0: [148  99 171 109 106 125 109 118 128 183 127 123 125  97 166 171 114  90
 117 114 114 168  63 104 130]
1: [156 121 154 150 147  56  94  65 143 253 107 116 153 132 247 174 143 111
 124 146 108 184  61 109 140]
2: [140 101  69 178 159 105  16 100  76  73 115 149 164 125 127 164 135 141
 115  82 123 104 154 114 161]
3: [ 91  76  35 127 175 125  69 140 138 171 119 125 163 112  12 148 210 122
 102 244 120  83 112  59 149]
4: [ 65 129 102  93 107 146 108 124  98  79  94  47 130 118 142 191 141 160
 135 185 154 130 148 129 167]
5: [113 131 136 123  84 113 134 187 124  74 113 113 108 110  69 120 122 117
 134 114 155 131 128 111 127]
6: [165 176 194 114 112 114 140 107 163 190  87 121 100 151 188 121 126 154
 153 116 116 150 186 151  94]
7: [143 115 113 127 147 114 135 163 116 109 144 155 115  70  85 179 122 132
 106  70 125 137 172 184  89]
8: [146 160 116 130 124 165 108 108 145 126 123 137  98 126 137 143 121 139
 100  93 116 127 176 121 110]
9: [148 170 205 150 137  78 104 179 137  98 148 105 109 120 126  85  97 150
 197 100  87 123 191 144  46]
10: [165 168 186  48 117  98 215 147 192  68 100  85 116 131  30  95 129 154
 217 161 130 119 110  96  63]
11: [151 124 202 115 122 115 240 120 143 165 150 105 141 170 203  92 122 114
 220 141 141 181 151 155 129]
12: [ 97 133  93 124 151 101 126  98 135 127  87 142 125 160 137 126 138 152
  94 124 149 179 117  94 158]
13: [168 126 144 171 172 188  74 160  71  57 101 145  72 119 149 122 110 158
 161  78 112 128 116 179  98]
14: [ 58 141 114 129  82 158  75 119  91  64  94  71  87 136 129 182 129 171
 115 141 156 156 127 131 145]
15: [105 143 172  58 119 155 126 176  94 104 205 125 110  66 197 120 131 117
  75  73 142 147 170 169 173]
16: [128  88 119 139 115 119 186 124 139 176  91 122 127 169 106  91 110 186
 121 141  57  64 119 107 129]
17: [110 121 227 137 132  93 215 138 147 209 113 118 105 166 164  91  96 108
 164 141 161 122 102 165 142]
18: [118 158 168  62 109 134 181 215 133  94 199 121 128  58  84 138 117 107
 122 115 120 126 146 150 133]
19: [ 98 158  84 162 139 115  70 128  97 144 128 122 145 122 140 101 137 118
  97  89 107 161 138 101 178]
20: [123 150 106 177 121 184 132 145 114  96 154 149  69 112 124 143 112 118
  70  83 126 153 142 131 153]
21: [108 152 134  94 122 147 127 161 114  25 127 140  87  82  91 100  91 111
 127  47 167 153 108 138 122]
22: [191 144 204 124 161 148 162 147 104 132 100 108 148 163 150 103 129 163
 203 197 105 134 101 121  85]
23: [ 40 123  57  98 133 161  97  92 102  71 103 154 144 131 100 145 114 112
  68 112 180 150  91 112 131]
24: [112 154 200 156  91 147 162 161  91 115 144 171  75  86 166 119  74  90
 139  82 205 171 123 173 175]
25: [150 106 160 120 125  92 136 118 135 109 149 117 146 133  63 156 120 130
 190 180 136  92 123  99 104]
26: [100 167 130 136 138 133  85 143 130   2 116 181  40  99 123 103 106 134
  78  31 139 148 122 175 156]
27: [101 120 175 135 103 124  80 166 144 180 137 171  73  94  84 142 154 139
 130 150 148 134 143 167  92]
28: [ 89 179 110 112 133 162 112 168 120  66 117  72 135 107 103 152  46 166
 165 136 122 136 132 183 130]
29: [150 141 164 160 133 131 168 115 149 155 151 112 112 156 108 147 146 166
 160 156  99 130 154 117 110]
30: [149  92  94 113 128 129 103  95 112 164 149 103 151 109 114 135 161 133
  70 113 100 146 126 113 161]
31: [127 128  96 157 149 116 118 126  87 136 121 121  95 150  93 133 103 117
 140  99 142  96 143 126 112]
32: [104  93 114  58 128 158 167 120 148  64 159 128 117 136  78 109 105 114
 117 139 175 144  84 136 106]
33: [134 165 133 148 145 150 157 166 134 104 120 133  80 109 118 134 120 121
  96  70 134 148 165 151 109]
34: [157 127 185 121 145  60 100 107 145 141  82 110 169 149 172 114 146 157
 203 141 153 147 114 151 118]
35: [142 121  71 116 180  72 146  86 174 145  88 116 181 162 107 121 160 165
 128 151 139 116 120  62 114]
36: [ 87 123  82  92 134 164 114  99 140 158 125 136 186 138 140 107 120  55
  83 126 147 140  85  94 184]
37: [136 108  87 114  96 168 119 145 119  61 176 105 117  95  32 116 125  96
 115 128 101 121 131  82 143]
38: [129 113  92 128 136 130 163 101 112 132 142 105 168 146 126 119 143 115
 165 138 115 140 142 100 134]
39: [141 143  96 147 135  82  94  74 143 198  53 105 128 163 145 112 151 116
 151 146  95  76 138 123  93]
40: [100 115 193 150 100 128 197 147 128 192  93 147  85 162 180  75  88 165
 109  74  98 116  92 158 153]
41: [138 162 189 176 147 111 118 170 122 124 105 126 132 168 129 128 112 134
 131  76 123 125 132 170  93]
42: [163 116 123 133 136 120 100 101 131 120 136 114 164 135 115 133 142 105
 143 128  99  96 137 140 116]
43: [141 180 215 129 162  43 112  93 163 221 148  96 192 154 169  61 149 180
 212 185  93 115 140 108  65]
44: [109 144 118 118 135  94 163 141 128  85  67 129 114 156  86 139 128 144
 138 123 147 162 123 128 106]
45: [136 122 154 132 122 144 136 124 122 119 148 123 119 120  97 107 131 101
 132 139 108 138 124 162 135]
46: [ 66 167 159 111 133 128 125 153  99 137 163 134 130 118 168  70 108  90
 109  92 125 173 130 123 145]
47: [128 113 169  87  83 148 113 158 132 152 104 141 121  94 192 129 107  97
  66  71 124 177  60 135 148]
48: [140 152  75 199 159 155  81 125 113 108 126 134  78 115 139 173 120 150
  65  49 113 138 164 129 137]
49: [115 143 148  99 117 188 183 118 149 116 156 139 101 128 110 133  93 109
 120 130 132 147 154 115 116]
50: [107 114 147  71 138 106 133 119 124 107 114  49 174 143 188 202 136 182
 159 175 130  78 192 138 161]
51: [111 117 119 137 110 148 122 127  95 102 178 153 107  80 108 133 104  90
 122 119 183 132 114 118 178]
52: [ 99 148  49 139  89 166 129 208 183   0 190 163 130 119  53 138 162 127
 115 115  94  84 103  90 107]
53: [154 139 214  92 126  94 184 118 175 198 109  97 195 174 194 110 127  83
 180 156 143 153 100 165 145]
54: [138 150 153 113 115 108 157 113 142 164  92 103 109 149 114  90 143  88
 164 164 108 102 137 139  94]
55: [172 124 177 107 116  91 166 159 134 211 102 135 143 129 198 137 142 147
 150 108 174 135 113 172 100]
56: [103 150  98 132 109 112 168 127 154 163 111 146 100 107 131 105 117  52
 113 158 141 119 106 124 108]
57: [ 71 120  82 122 154 130  40 111  79  98  96  84 165 112 244 208 119 167
  78  90 154 106 185 161 227]
58: [163 155 172 107 140  84 118 179 127 123 159 116 128  80 135 150 137 159
 138  94  90 106 184 167 115]
59: [183  89 118 141 160  62  69 115 144 158 116 156 143 125  86 179 166 184
 159 122  84  83 198 174  33]
60: [105 100 149 162  90  86 133 123 113 191 134 163 136 139 170 109 138 136
 113 135 118 142 125 176 156]
61: [151 106 185  58 101 148 199 201 127 172 137 127 110  81  98  96 168 130
 164 167 174 107  91 143  76]
62: [ 88 101 100 107 129 134  49  44 137 133 122 117 106 135 131 131 118 171
  72 107 162 161  64 147 156]
63: [138 112  78 128 136 152  39  86 115 137 148 118 157 142 139 139 149 105
  76  96 122  99 131 122 142]
64: [130 125 174 169 167 100 127 131 123 167 117 154 109 183 139 153 159 132
 175 165 159 109 145 111 145]
65: [132 124 125 152 106 165 133 180  77 123 100 158  87 111 177  81 133 121
 129  70 174 107 112 183 116]
66: [122 126  93 164 173  92  81  72 123 144  81 153 116 180 166 124 165 175
  98 122 135 161 138  92 159]
67: [120 127  78 118 128 135 166 109  80 179 124 113 144 149 133  97 124 100
 118 123 163 113 102 112 139]
68: [135 101  91 135  85  77 111 126 103 145 163 130 163 135  93 129 145 147
 145 189  68  98 160 130  92]
69: [113 138 122 108 116 144 133 107 104 142 113 109 118 134 107  82 134  62
 117 141 124 127 124 133 130]
70: [109 123 129 149 110 148 129 145  90  83 163 157 101  79  99 135  88  92
 119 109 177 132 126 123 168]
71: [178 110  84 112 176  60 144  95 175  85 101 102 148 157  71 138 135 172
 168 142 132  93 154  87  47]
72: [ 89  65  24 117 178 140 109 173 137 105 142 121 159 100   0 164 193 117
 119 255 110  62 137  43 137]
73: [123 120  88 158 159 165 139 105 115 123 145 140 155 123 122 144 131  89
 102 125 123 154 110 146 175]
74: [103 138 167  68 120 144 121 161  92 111 190 126 106  68 190 128 125 123
  82  68 136 126 169 166 153]
75: [200 128 183 111  93 157 155 223 126  43 112 157  98 107 114 141  88 131
 144  73 104 130 180 153  53]
76: [172 109  79  79 137 216 155 144  85  81 151 137 186  98  95 130 119 107
 102 183 110 114 113  43 125]
77: [121 155 132 101 155  81 106  54 174 136  79 124 130 154 151  81 169 174
 108 134 119 142  80 109 166]
78: [109  95  84 150 110 142 140 148  72  62 180 156 116 105  87 136  78  89
  81 118 121 133 158 163 124]
79: [146  92 106 169 148  92  55 115  98  66 126 151 148 114 108 161 121 125
 144  99 137 100 147 123 147]
80: [ 98 152  54 130  84 171 137 201 185  13 180 157 128 121  60 135 152 118
 107 129  93  69  98  92 104]
81: [121 141 118 123 116 147 166 155  64 144 139 127  97 139 142 107  96  83
 134  81 170 132 123 162 127]
82: [151 103 100  95 111 143  95 127 127 139  99 145 173 122 166 134 132 132
  60 112 107 145 109  90 139]
83: [123 112 134  26 125 157 129 107 125 100 201  64 151 103 128 172 148 152
 125 160 126  55 190  86 123]
84: [136 117  54 112 129 168 138  81 168 130 189 132 157 141  80 161 130 128
 133 192  94  98 143  42  97]
85: [ 91 172 169 118  98 133 151 204 111  88 160 123 107  98  92  89 101  87
 138 114 104 162 145 117 123]
86: [152 108  53 113 137 153 148  76 185 133 194 121 167 139  76 152 143 136
 138 213  85  93 148  41  89]
87: [175 137 152 145 139  92 127 162 180  99  84 124 133 141 100 133 110 137
 204 126  88 101 191 139  75]
88: [155 131 150 113 134 158 128 114  87 166  96 166 178 135 247 119 120 120
  65 102 147 200 103 103 170]
89: [120 106  88 164  92 154 143 165  69  43 180 153 100  90  95 129  61  95
  93  99 115 129 169 168 122]
90: [158 108 145 152 116 147 125 184  97 122 125 129 107 148 132 179 101 141
 125  48 120 131 103 132 101]
91: [143 140 126 114 158 130 184 132 157 150 113 106 134 133 101 117 151 125
 106 136 115 133 141 111 102]
92: [134 137 182 110 129  97 109 161 111  54 133 150 140 107 112 129  93 121
 169  85 167 142 131 181 107]
93: [123 170 104 142 153  69  42  59 150 155  53 131 121 134 192  78 162 197
  88  60 139 159 101 132 202]
94: [144 109 124 128 126 103 130 114 144 174 155 132 116  93 139 197 111  71
 121 163 114 150  86  90  94]
95: [172 114  81 154 150  75  50 125  96  74  97 127 157 109  85 155 151 145
 165 115 129  86 144 123 119]
96: [132  99 142 115 100 205 156 199  96  66 138 140  78  84  97  78 127 120
 144 104 158 102 100 151  99]
97: [128 138 101  82 151 110 142 158 132 138 172 119 171  70  93 150 146 120
 101 123 105 106 134 129 151]
98: [122 134 101 133 139  68 134 133 161  81  72 123 124 148  69 158 157 161
 162 136 131 143 141 111 101]
99: [135 114 144 162 163  79 124 103 140 187  98 106 115 169 134 126 122 141
 157 129 121  87 134 127 128]
100: [123 125 236 191 169  36 107 211 138 194  67 152 118 180 154 132 161 138
 208 175 138 131 162 196 129]
101: [146 114  84 148 152 117 140  70 136 201 115  98 190 134 153 127 162 110
 123 154 115 161  85 117 205]
102: [132  81 115 136 124 125 151 108 136 206  73 113 136 184 139  97 126 195
 107 112  62  82  92  97 143]
103: [124 124 156  87  93 154 221 152  97 197 125 121 134 136 153  65 136 118
 156 155 200 119  72 136 110]
104: [163 143 136 159 152  87 141 150 147  89 110 132 110 142  99 131 137 179
 153 149 138 114 164  92  95]
105: [142 144 104 140 178 110 130 109 147 170  88 112 154 145 139 119 157 141
  83 108 116 136 144 121 122]
106: [144  99 154  64 121 157 227 113 189 156 128  88 171 143 116  90 115 102
 164 214 127 153  96  65 148]
107: [123  90  88 168 116  95 158 129 111 146 133 151 142 131 158 101 108 150
  98 145  89 108 122 152 152]

[ 80 141 122 138  98 146  72 168  87  18  89  71  73 107 126 209 113 172
 152 117 148 121 190 169 127] -> 14 4 28
[126 125 154  95  92 148 219 150  99 206 117 119 147 144 179  58 148 113
 136 158 197 124  74 140 123] -> 103 67 17
[118 117  62  97 134 142 185 101  95 166 141  96 152 146  78 105 118  91
 126 160 149  97  98  78 132] -> 67 38 69
[107  90  95 137  93  90 134 119 107 170 143 138 171 144 109 113 138 142
 128 192  86 109 131 134  99] -> 68 107 38
[162 152 148 172 158  75 138 153 143 103  97 139 107 142 128 127 138 183
 154 119 135 132 172 121 114] -> 104 98 87
[ 96  70  41 125 170 130 105 177 133 110 139 123 151 105   0 160 186 114
 122 253 107  64 136  54 121] -> 72 3 84
[ 72 121 108  84 106 138 125 121 101  88  86  42 138 129 143 191 137 160
 140 189 157 121 141 147 172] -> 4 14 50
[ 55 124 129 105 103 145 100  98 106  76 102 117 129 161 109 149 126 149
 120 147 160 155 117 133 121] -> 14 23 4
[120 124 137 125 118 134 191 140 111 135 141 107 152 143 122 125 128  97
 178 129 132 149 133 119 123] -> 38 45 91
[ 94 156  83 137 128 106 139 103 144 209 115 158 110 100 196 130 106  50
  65 145 155 149  86 134 158] -> 56 36 67
[135 162 135 154 147 170 168 172 128  93 133 141  85 106 110 136 117 107
  98  79 133 150 157 149 111] -> 33 20 8
[108 160 108 114 111 111 174 135 153 166 119 137  90 110 124 107 110  58
 116 167 138 111 120 135 118] -> 56 69 54
[ 79 147  69 164 144 122  64 131  96 141 131 131 138 104 159 105 124 103
  64  79 118 167 128  93 195] -> 19 63 73
[132 126 124 128  66 138 111 196 111  70 117 113 102 105  87 127 115 108
 145 100 165 127 143 123 136] -> 5 70 21
[172  93  88 120 146  89 120 146 131 128 139 128 136  93  60 175 153 147
 126 106 106 115 175 152  90] -> 7 42 59
[ 71 165 106 118 137 156  66 143 103  99 138  91 160 105 170 151  53 168
 115  82 128 109 147 158 149] -> 28 19 8
[162 105  77 140 139  91  65 130 101  72 111 114 165 115  93 160 137 139
 165 133 131  94 147 109 123] -> 95 79 42
[166 120  98 122 153 183 102 130  75 115 112 152 171 121 185 132 118 127
  75 121 126 153 123  86 146] -> 82 88 73
[145 145  86 146 141  85  89  70 142 193  66 112 126 158 139 106 159 110
 138 156 102  80 138 120 108] -> 39 99 105
[153 144 147 160 124 139 160 120 144 135 155 115 111 148  95 145 135 152
 146 156  88 123 147 107 107] -> 29 91 45
[ 92 101  47  95 110 184 132  92 110 156 173 107 169  92 109  95 144  64
  44 139 142 178  54  68 249] -> 36 73 30
[140 183 190 153 139  91 104 178 129  88 159 126 105 111 119  86 103 146
 189  89  87 126 194 141  58] -> 9 58 87
[144 114 148 125 115 145 149 123 114 107 165 125 131 118  88 115 125  98
 134 136 102 124 123 146 133] -> 45 42 69
[ 95 162 148 108 142 117 127 113 152  67 112 165  79 126 154  81 132 124
  83  87 141 156  91 164 169] -> 26 46 21
[ 64 176  53 104 133 211 113 156 111  47 141  67 119  83  65 137  52 134
 117 156 138 156  89 165 175] -> 28 14 37
[155 104 186  47 102 138 200 197 126 171 134 134 113  86 101  92 162 130
 173 168 161 104  91 142  60] -> 61 103 54
[140 103 146  68 102 136 210 169 130 135 178 115 121  82  58 138 129  99
 110 130 130 164 127 143 121] -> 18 49 45
[113  89 169 101  91 137 112 156 163 171 155 176  97 101  53 146 144 140
 140 170 126 109 147 148  68] -> 27 45 25
[176 130  99 117 152 183 105 139  78 112 106 161 162 124 174 140 123 131
  76 106 118 142 127  97 141] -> 82 8 88
[108  86 111 116 114 185 137 170  85 122 155 106 124 145 102 139  96 134
  84  76  99 105  78  66 126] -> 90 37 82
[149 163 115 109 120 160 122 150 158 118 100 108 119 120 119 120 123 142
 133 107  97 124 184 146 104] -> 8 33 91
[105 114 139  82 142 103 119 112 124 116  96  38 177 158 202 196 137 182
 173 177 123  87 196 135 167] -> 50 4 83
[ 88  91 174 142  99 106 179 130 142 178 135 144 116 141 135 106 131 115
 120 152 133 140 107 156 150] -> 60 17 45
[111 104 167 108 101 132  92 142 171 160 153 168  85  92  29 164 151 152
 157 176 119 103 155 144  34] -> 27 25 29
[ 86 108 139 117 108 137  94 157 145 185 135 157  92  90  60 138 160 121
 119 181 143 127 125 132 101] -> 27 45 56
[ 88 101  55  94  95 189 145  90 102 166 176 104 162 101 107  95 124  63
  51 142 144 176  65  70 248] -> 36 73 30
[ 91 139 158 108 149 137 155 104 124 153 141 156 103 158 147  87 177 112
 105 153 184 194 103  94 188] -> 12 46 69
[169 110 108  88 101 152 100 115 134 137  94 145 174 128 165 129 133 128
  72 109 108 137 108  96 121] -> 82 30 63
[152 109 125 113 122 110 149 165 121 132 143 132 109  87  85 161 129 128
 116  83 123 149 156 174 105] -> 7 33 45
[ 90  82 133 149 106 104 144 106 134 192 121 146 137 140 139 112 138 123
 106 150 123 127 100 141 154] -> 60 107 67
[ 98  87 140 104 121 112  97  96 137 233 144 189 168 111 152 129 148 138
  90 146 162 160 110 144 123] -> 60 0 30
[108 124 171 154 128 121 115 230 131 115 116 149  67  98  35 142 157 122
 172 176 133 114 162 170  89] -> 27 5 45
[169 126 154 129 142 106 110 104 144 137 126 111 174 151 141 132 144 107
 164 129 117 108 132 155 119] -> 42 34 99
[178 123  98 129 147 164  89 131  81 112 105 158 172 124 188 138 117 139
  83 110 115 146 140  92 136] -> 82 88 63
[152 101 149 144 121 140 118 166  87 138 132 125 112 156 144 169 101 156
 126  55 117 120 110 114 103] -> 90 41 31
[169 137 153 139 140 102 121 156 164  96  91 137 129 141 101 131  97 133
 192 118 103 101 179 133  73] -> 87 104 9
[ 77 116  80 113 146 130  51 121  76  91 105  93 163 120 228 212 121 171
  87  90 144  97 197 163 210] -> 57 2 4
[139  94  89 151 100  79  97 120  94 147 142 146 159 128 102 125 147 151
 126 159  77 100 161 140  97] -> 68 42 107
[160 118 111 167 135 147  96 108 142 106 100 137 123  96 143 101 114 142
 138 109 137 150 169 118 159] -> 8 42 79
[ 92 114 148 103  82  95 159 105  83 229 152 148 181 137 190  74 142 100
  88 172 136 182  92 164 173] -> 60 67 101
[120 119 137 152 119 109 117  86  74 170 126 129 152 158 193  96 125  98
 103 122 119 171 127 163 160] -> 60 107 19
[173 112  78 113 179  71 142  97 182  87 100 111 157 161  79 126 145 174
 168 131 130  91 152  83  57] -> 71 35 98
[111 114 138  63 137 127 110 110 116 113 148  63 156 124 190 199 126 174
 130 137 131  61 197 118 147] -> 50 83 4
[119 150 161  66 121 128 185 202 122 107 191 120 131  57  93 131 114 107
 109 108 117 130 143 156 140] -> 18 85 97
[120 125 194  62 128 108 154 126 124 132 139  60 159 132 217 186 127 182
 164 162 139  77 203 151 164] -> 50 83 4
[112 134 165 162 137 117 113 237 138 119 110 155  64  94  49 147 161 137
 160 170 126 122 157 183 102] -> 27 5 104
[ 95 182  64 161  85 170 122 210 163  62 145 177 123 123 149 116 128 113
  92  83 118 123 123 148 150] -> 20 33 80
[ 94 170 105 134 140 144  54 152 106  80 130  93 144 108 153 163  49 180
 147  91 120 103 163 170 128] -> 28 8 79
[ 59 122  62 123 156 134  26  95  71  91  97  77 169 117 252 203 131 169
  57  88 150 104 169 157 226] -> 57 2 63
[139 153  76 191 154 152  87 121 120 110 129 139  91 108 127 156 132 147
  74  66 111 132 159 120 140] -> 48 20 8
[102 122 221 125 130 103 202 130 146 216 118 110  96 167 163  97 100 102
 158 135 163 140  95 160 150] -> 17 53 40
[193 150 163 185 169 148  75 143  70 135  83 156 146 143 255 126 136 154
 120  78 123 165 135 146 138] -> 88 13 41
[159 160  80 172 156  33  80  56 177 231  53 124 133 155 191 151 143 128
 138 166 104  89 142 136 104] -> 39 99 105
[119 104 131  24 127 157 121 100 128 105 192  62 149 107 127 174 149 158
 116 170 125  62 189  77 128] -> 83 50 97
[121  98  93 169 119  97 154 114 116 154 128 152 141 141 154 112  90 147
 100 149  92 110 139 158 139] -> 107 60 16
[ 65 169  93  95 131 180 113 153 115  73 131  79 155  94 111 145  44 150
 132 131 134 138 117 161 150] -> 28 4 14
[108  87 131 123  99 171 197 175 123 124 119 127  85 146  68  99  80 154
 109 105  76  70 109 107 112] -> 16 49 96
[124 112 126  24 136 163 141 105 118  90 200  73 151  90 114 183 149 155
 125 160 113  52 190  72 109] -> 83 97 84
[162 156 144  90 138 136 230 151 171 130 151 100 121 125  65 134 138 123
 146 155 109 128 147  97  83] -> 91 29 49
[114 129 156 181 131 109  47 197 128 146 107 165  64  92  81 148 160 142
 147 138 143 119 165 184  92] -> 27 7 41
[188 193 235 187 116  77 142 138 179 176 111 155  81 174 240 145 105 174
 223  96 108 146 203 200  68] -> 6 9 41
[165 164 181 157 131 121 172 121 142 163 131 111 115 147 140 142 138 151
 144 146  99 139 157 141 113] -> 29 6 91
[122  98 118 132  87  87 138 120 102 170 152 148 161 134 114 110 143 136
 126 179  92 117 138 143 115] -> 68 107 60
[149 128 201  99 107 126 250 130 158 157 156 105 141 172 183  91 118 105
 219 152 147 179 140 151 117] -> 11 53 17
[126 123 167 104 104 164 185 135 111 109 182 129 132 107  95 100 121  73
 123 142 126 144 102 157 149] -> 45 49 69
[153 133 145 151 112 106 158 141 104 197  79 128 137 157 186  87 151 146
 172 128 174  92 122 159  91] -> 55 99 54
[ 79 171 158 123 128 124 120 148 105 154 163 135 140 111 172  64 104  95
 106  93 131 184 124 126 163] -> 46 19 81
[140  91 103 120 117 119 108 102 124 144 154 134 120  72 127 210 112  82
  92 132 101 133  74  78 109] -> 94 0 30
[131 132 208   4 109 149 187 126 140 134 205  64 137 112 150 142 153 152
 155 183 134  89 179 107 115] -> 83 50 49
[ 74 116  76 129 147 126  24 113  68  94  97  85 164 122 254 208 123 167
  89  81 149 117 187 164 226] -> 57 2 4
[110 151 206 147  99 146 167 152 103 130 145 157  73  91 172 104  86 100
 159  91 192 166 129 172 163] -> 24 81 70
[145  88 140 130 134 134 122 117 104 217 105 105 151 190 167 125 130 176
 106  97  96 109  71  76 139] -> 102 99 16
[173  94 166  90 104 104 110 118 157 181 108 103 158 121 149 153 147 138
 134 147  94 136  77  90 117] -> 0 94 82
[172 122 149  76 101 166 178 173 118  77 124 148 148 112 118 135 111 122
 115 135 103 144 140  97  89] -> 49 91 75
[177 132 152 152 145  89 142 160 183 101  86 121 138 154  96 139 108 141
 202 130  93  99 189 137  72] -> 87 104 98
[149 130 133 105 167 194 121 107  73 171 112 122 182 151 212  95 133 119
 106 158 139 179  74  90 157] -> 88 82 67
[156 119  73 126 188  71 125  83 173 135  96 112 179 160  99 143 167 184
 131 145 131 120 124  53 113] -> 35 71 105
[193 137 180 130 171 145 149 148 109 135  99 110 142 166 155 120 135 161
 200 201 101 125 118 114  58] -> 22 29 54
[132 120 203   2 119 144 188 124 142 138 207  61 156 116 136 156 150 155
 156 181 122  85 170  86 104] -> 83 50 25
[153 103 146 121 128  95 140 123 128 100 147 114 157 120  62 143 113 127
 186 173 134  96 138 106 105] -> 25 42 104
[123 178  90 136 143 160  93 144 140  53 102  47  91 133  65 166  67 187
 197 175 110 120 129 170 123] -> 28 14 4
[166 134 182 107 122  92 170 154 139 219  97 127 148 146 206 143 147 145
 142 104 170 139 109 184 115] -> 55 53 6
[ 88 136 144 105 143 158 177  94 122 145 138 162  98 163 138  86 171 128
  90 166 185 189  99  80 201] -> 12 67 36
[102 120 172 191 172  90  96 193 117 165  93 157 111 157 123 152 151 116
 147 147 154 121 146 162 153] -> 64 100 41
[163 111 128 119  97 135  88 153 128 103 100 151 138 108 155 148 118 138
  80  75 101 140 127 122 121] -> 82 8 90
[126 126 180 120 133 113 119 159 110  59 133 143 129 113 111 138  92 107
 171 100 166 146 120 167 111] -> 92 5 21
[142  96 102 133 130 121 100 115 126 146 164 133 115  74 119 204 112  72
 103 136 108 148  80  79 107] -> 94 0 30
[100  78 104 160 140 124 122 124 137 128 131 128 100 129  69 135 117 121
 107 131 120  85 124 115 129] -> 31 45 42
[142 124  52 119 185  75 150  86 162 128 110 125 172 150 104 119 153 164
 116 148 131 121 124  61 116] -> 35 105 71
[112 144 114 103 140 150 109 119 151  85 122  68  76 116  80 146  74 164
 168 160 136 149 104 168 120] -> 28 45 44
[133 125 124 154 105 173 125 178  68 122 107 153  94 104 175  78 128 130
 121  70 184 103 108 181 116] -> 65 81 96
[ 89  95 120 109 108 149  73 139 139 160 158 168 107  84  28 151 157 132
  94 176 141 116 130 111  77] -> 27 45 37
[140 108 154 189 163  65  93 100 144 190  86 115 107 172 153 132 129 156
 158 112 115  84 143 145 123] -> 99 39 64
[163 145  77 176 146  36  94  67 184 214  64 132 134 149 172 155 150 133
 147 187 108  67 145 108  81] -> 39 99 35
[142 109 152 142 128 105 101 105 122 194 137 136 118  94 193 180 117  80
 104 112 119 182  71 117 139] -> 0 94 1
[ 81 100 162 156  70 100 133 149  84 179 139 175 119 135 176  94 121 116
  97 111 136 157 112 188 155] -> 60 107 46
[152 107 104 124 140 122 104  97 125 116 147 116 164 142 108 136 151 115
 133 130  98  93 130 127 126] -> 42 38 63
[154 145 131 108 136 140 211 142 167 131 140  99 116 126  64 131 146 132
 137 166 108 120 153  95  93] -> 91 29 49
[ 90  76 136 151 104  92 152  98 144 208 123 144 146 146 158 108 145 131
 108 159 126 138 105 146 163] -> 60 107 101
[191 132 164 114 141 175 167 167 104  88 124 124 156 131 128 122 116 138
 170 179 106 118 137 104  77] -> 22 104 25
[118  88  68  47 156 136 194  80 169  96 149 105 172 150  82  96 136 118
 117 164 168 130  83  71 115] -> 32 35 106
[101 163  73 157 129 111 113 116 136 177  99 162  91 103 180 127 108  59
  73 114 147 128 115 149 143] -> 56 19 73
[ 83 148 132 110 132 147  94 104 135 121 115  98  70 120 149 132  69 147
 122 121 165 187  83 195 164] -> 62 14 28
[ 71 114 137  61 124 138 133  69 162 179 145  87 113 136 130 111 106 141
 105 178 170 172  27 143 177] -> 62 36 77
[116  91  79 184 128 100 143 113 109 158 131 149 141 146 156 111  92 142
  90 152  82 115 143 160 144] -> 107 60 73
[107 131 207 116 128  95 208 122 138 219 113 107  94 164 178  88 110  95
 161 144 163 152 108 160 162] -> 17 53 11
[120 105 137  40 130 155 125 108 124 101 194  74 152 100 124 180 149 164
 129 157 109  50 181  82 116] -> 83 50 97
[107 178 170 109 123 161 151 157 148  95 104  62  68 127 125 132  51 156
 198 156 150 177 106 215 132] -> 28 45 92
[ 95 182 140 137 140 132  99 145 124   7 122 184  45  87 121  96 105 130
  72  13 138 149 117 175 157] -> 26 21 20
[ 43 121  49 101 131 165 106 101  95  66 102 149 141 131  96 139 115 109
  61 104 179 167  93 116 147] -> 23 12 36
[115 138 185 149 153 133 150 132 115 134 142 167  82 172 139 126 148 118
 151 148 179 144 145 124 155] -> 64 45 29
[155 125 103 166 138 145 104 114 145 127  90 146 123  88 133 112 125 127
 130 113 135 153 153 122 149] -> 8 73 105
[144  92 107 125 130 113 118 100 125 155 168 125 120  78 122 197 119  62
 104 139 105 170  70  71 108] -> 94 0 30
[109 156  85 164 133 101  61 128  97 163 119 134 146 131 159 111 129 133
 100  80  92 162 141 105 171] -> 19 66 105
[ 81 134 106 122 148 102  55 113  79 133  56  66 175 124 255 190 138 176
  97 118 162 152 174 182 236] -> 57 4 50
[150 161 200  43 110  91 238 145 196  79 107  83 114 118  23  71 142 142
 230 177 128 123 101 105  70] -> 10 25 61
[172 112 151 134 118 118 135 177 106 128 132 130 115 134 139 183 109 151
 140  72 137 124 135 145  78] -> 90 41 7
[ 63 169  34 110 140 221 112 142 106  52 133  61 131  86  57 139  45 140
 107 162 147 141  88 156 170] -> 28 23 14
[119 173  94 134 142 161  98 147 141  63 104  55  91 124  78 158  63 177
 190 167 111 129 130 182 114] -> 28 14 4
[187 137 190 105  80 148 161 218 123  37 117 163 100 104 116 148  87 132
 142  91 103 139 173 145  52] -> 75 92 33
[104  98  66 194 124 114 117 119  83 124 136 174 128 120 174 115  79 129
  59  98 103 127 141 175 171] -> 107 73 19
[151 158 177 104 132 100 140 180 127 125 156 119 130  73 145 142 128 143
 133  85  91 115 177 173 128] -> 58 74 7
[169 134 205 105 147  55 116 103 147 158  81 101 164 162 162 116 144 159
 218 148 143 132 110 144  89] -> 34 22 99
[ 87 184 115 102 126 162 139 159 130  83 117  59 141 108  95 134  60 160
 169 174 126 155 110 178 147] -> 28 4 45
[158 152  77 172 154  35  90  70 175 229  65 127 127 146 183 148 151 121
 136 172  99  84 141 122  99] -> 39 99 105
